(in the rows, 128 means zero)
One hidden turn or mirror swaps the rows below in pairs. Which row is each named row swapped with?
The rows were stretched afterwards, more along some directions than others.
j_148: [142 141 133 125 115 146 112 116 143 123 142 143 151 118 117 119 146  97
 154]
j_720: [147 113 171 108 138 148 129 136 125 147 134 147 182 115 149 127 136 110
 148]
j_688: [118 141 144  94 125 167 113 117 139 132 101 130 150 134 145 120 146 124
 145]
j_697: [102 127 151 121 123 126 125 126 152 129 139 124 131 127 120  97 159 133
 156]
j_173: [132 137 157 132 134 143 116 139 143 126 126 135 122 102 128 122 152 137
 166]
j_272: [140 141 150 125 123 156 131 118 147 133 146 153 184 122 143 118 159 122
 160]
j_185: [117 116 144 115 111 141 131 120 129 151 141 147 130 103 136 124 143 116
 170]
j_406: [137 129 143 142 134 145 148 134 158 130 150 140 132 108 118 118 147 135
 176]
j_997: [154 156 167 127 124 168 140 125 153 134 151 141 184  98 144 131 140 103
 173]
j_355: [163 109 178 146 129 133 141 134 149 126 155 131 147 103 124 105 142  97
 182]
j_444: [140 154 160 136 133 134 155 130 169 150 144 150 162 100 127 138 162 147
 170]
j_204: [152 117 158 114 126 123 138 128 159 124 140 149 144  85 132 117 146 126
 167]
j_482: [154 119 144 133 141 135 131 141 152 121 116 130 149 105 121 132 139 119
 157]
j_476: [158 126 141 147 146 107 129 129 147 128 169 144 160 107 109 127 133 113
 169]
j_130: [151 146 143 142 121 126 131 114 164 120 143 129 136 130 104 115 150 115
 166]
j_655: [121 133 149 137 145 140  96 132 139 134 146 122 144 130 106 120 135 122
 150]
j_813: [138 123 148 132 124 124 130 131 123 151 142 127 150 106 133 147 131 105
 173]
j_85: [138 176 123 143 128 130 124 120 149 135 139 132 138 122 120 139 156 144
 152]
j_814: [123 121 151 113 114 150 134 131 131 125 128 137 157 102 153 123 132 120
 139]
j_684: [155 149 162 122 129 140 131 121 128 141 148 147 167 118 144 144 146 113
 151]
j_20: [127 135 128 102 105 153 138 112 137 135 128 147 155 107 151 129 152 119
 166]
j_268: [130 138 155 136 140 144 149 142 151 133 127 136 171 113 136 106 159 149
 151]
j_490: [123 121 146 105 110 129 127 114 119 143 143 140 145 133 141 114 138 113
 141]
j_149: [153 150 143 135 139 153 126 122 173 141 131 133 161 112 112 123 169 121
 186]
j_222: [134 116 151 112 107 141 137 120 123 129 148 141 137 110 138 114 129 103
 151]
j_479: [142 132 156 110 124 140 147 131 147 132 128 152 176 114 130 148 138 123
 147]
j_878: [142 126 152 102 112 149 134 102 157 151 135 132 153 101 131 110 146 108
 176]
j_18: [134 134 148 128 110 118 134 123 146 131 133 119 117 100 119 133 142 112
 169]
j_363: [143 130 159 120 135 149 131 138 132 135 145 141 185 125 138 129 140 113
 159]
j_58: [145 130 170 134 115 139 130 123 145 124 140 134 149  97 136  83 162 112
 167]
j_928: [150 154 139 160 146 123 129 136 162 126 168 141 151 116 110 124 145 129
 166]
j_872: [124 138 136 146 122 120 133 137 140 133 164 131 154 124 119 124 147 125
 175]
j_9: [136 166 154 131 132 125 122 128 157 131 156 132 151 118 122 119 168 150
 160]
j_987: [155 104 168 121 116 145 148 130 152 132 155 145 150  68 134 105 137 107
 175]
j_646: [153 111 164 148 149 128 136 144 142 139 166 148 156  82 126 117 155 117
 159]
j_810: [126 103 158 109 120 108 127 125 122 138 145 139 133 105 126 138 133 131
 143]
j_82: [172 138 162 140 124 141 157 137 147 122 147 150 155  84 146 134 146 116
 165]
j_553: [132 166 135 124 122 163 124 122 170 116 119 130 160 139 133 103 169 131
 172]
j_134: [153 112 154 130 138 124 146 126 159 123 153 141 139  88 114 116 114 115
 157]
j_49: [153 157 175 142 146 151 136 138 152 119 130 139 143 106 134 132 136 139
 152]
j_570: [155 105 132 116 126 113 154 127 151 139 131 150 161 112 129 127 147 120
 154]
j_740: [139 127 158 129 133 141 117 128 137 141 146 140 175 130 126 110 154 122
 150]
j_414: [136 144 144 103 115 136 123 117 156 151 145 146 176 114 126 126 167 126
 181]
j_681: [146 132 158 138 123 120 123 138 142 120 164 121 144  98 124 116 146 109
 177]
j_199: [113 101 158 109 112 125 126 133 115 132 122 130 136 117 139 118 130 124
 131]
j_162: [134 165 133 118 133 138 105 118 151 118 126 134 151 130 133 112 172 147
 154]
j_828: [149 150 174 104 124 160 116 120 163 127  98 133 156 105 137 125 158 126
 176]
j_953: [140 136 167 111 122 132 130 128 143 153 164 139 185  94 140 126 150 116
 165]
j_401: [127 113 127 135 130 124 139 138 142 128 140 120 137 122 124 108 143 129
 155]
j_156: [138 127 155 130 111 130 134 133 132 143 156 139 127  84 125 139 124 105
 167]
j_413: [133 140 143 118 113 136 106 118 155 134 134 132 140  89 131 104 170 114
 174]
j_761: [165 124 159 145 128 131 132 128 159 128 147 133 151 116 114 109 134  85
 169]

j_646 swaps with j_697
j_828 swaps with j_85
j_363 swaps with j_222
j_553 swaps with j_82
j_199 swaps with j_740

